(in the rows, 128 means zero)
Families of rows that turns and mirrors carry onto each other, the same ones carrying the whole set onto itself: the rest of each named row's family, in list order
7 families of 5 rows
kuv: [176 140 133 159 129 136 127 163]
dabed: [125 115 165 165 122 127 154 148]
suni: [155 128 165 136 129 103 101 171]
simev: [105 125 142 115 133 120 138 171]
lubon: [173 117 140 131 124 111 104 172]
dum: [186 131 137 148 120 119 134 148]
par: [141 151 133 126 159 132 125 140]
gif: [112 120 128 114 133 128 138 175]
lis: [134  93 111 149 137 121 120 140]
Dizab: [150 145 124 122 155 132 128 137]
lubu: [108 110 140 160 146 115 113 144]
Leku: [159 152 153 166 135 132 123 165]
sizeg: [129 139 112 158 109 124 132 177]
Rem: [127 116 150 170 126 142 152 159]
rebin: [147 146 140 118 152 116 129 127]
saku: [154 141 128 117 152 123 130 129]
dena: [119 104 119 160 145 128 113 151]
bodor: [153 131 156 142 134 116  97 181]
doder: [122 112 132 104 124 111 145 159]
sez: [132  92 127 144 132 103 123 128]
Dazan: [116 103 145 151 137 100 118 130]
fovop: [138 105 158 156 114 120 159 138]
liso: [164 124 141 138 131 121  99 182]
pez: [141 106 135 164 121 145 155 156]
garer: [158 150 169 160 130 112 126 151]
fim: [148 100 140 155 114 131 160 143]
Timiz: [175 138 160 149 120 104 133 140]
rareb: [145 125 106 146  98 112 139 162]
goz: [138 152 143 124 157 122 126 134]
sugu: [121 140 146 150 101  90 137 155]
geme: [122 112 122 107 127 123 143 168]
pifod: [140 127 127 140  93  91 142 149]
mumen: [167 120 155 129 123 100 105 165]
poz: [113 148 137 161 111 111 131 172]
Kiz: [112 120 144 108 127 109 141 161]

Which other rows belong to the same family as dum? kuv, Leku, garer, Timiz
Which other rows belong to the same family as lis? lubu, dena, sez, Dazan
Which other rows belong to the same family as pez? dabed, Rem, fovop, fim
Which other rows belong to the same family as sizeg? rareb, sugu, pifod, poz
Which other rows belong to the same family as geme? simev, gif, doder, Kiz

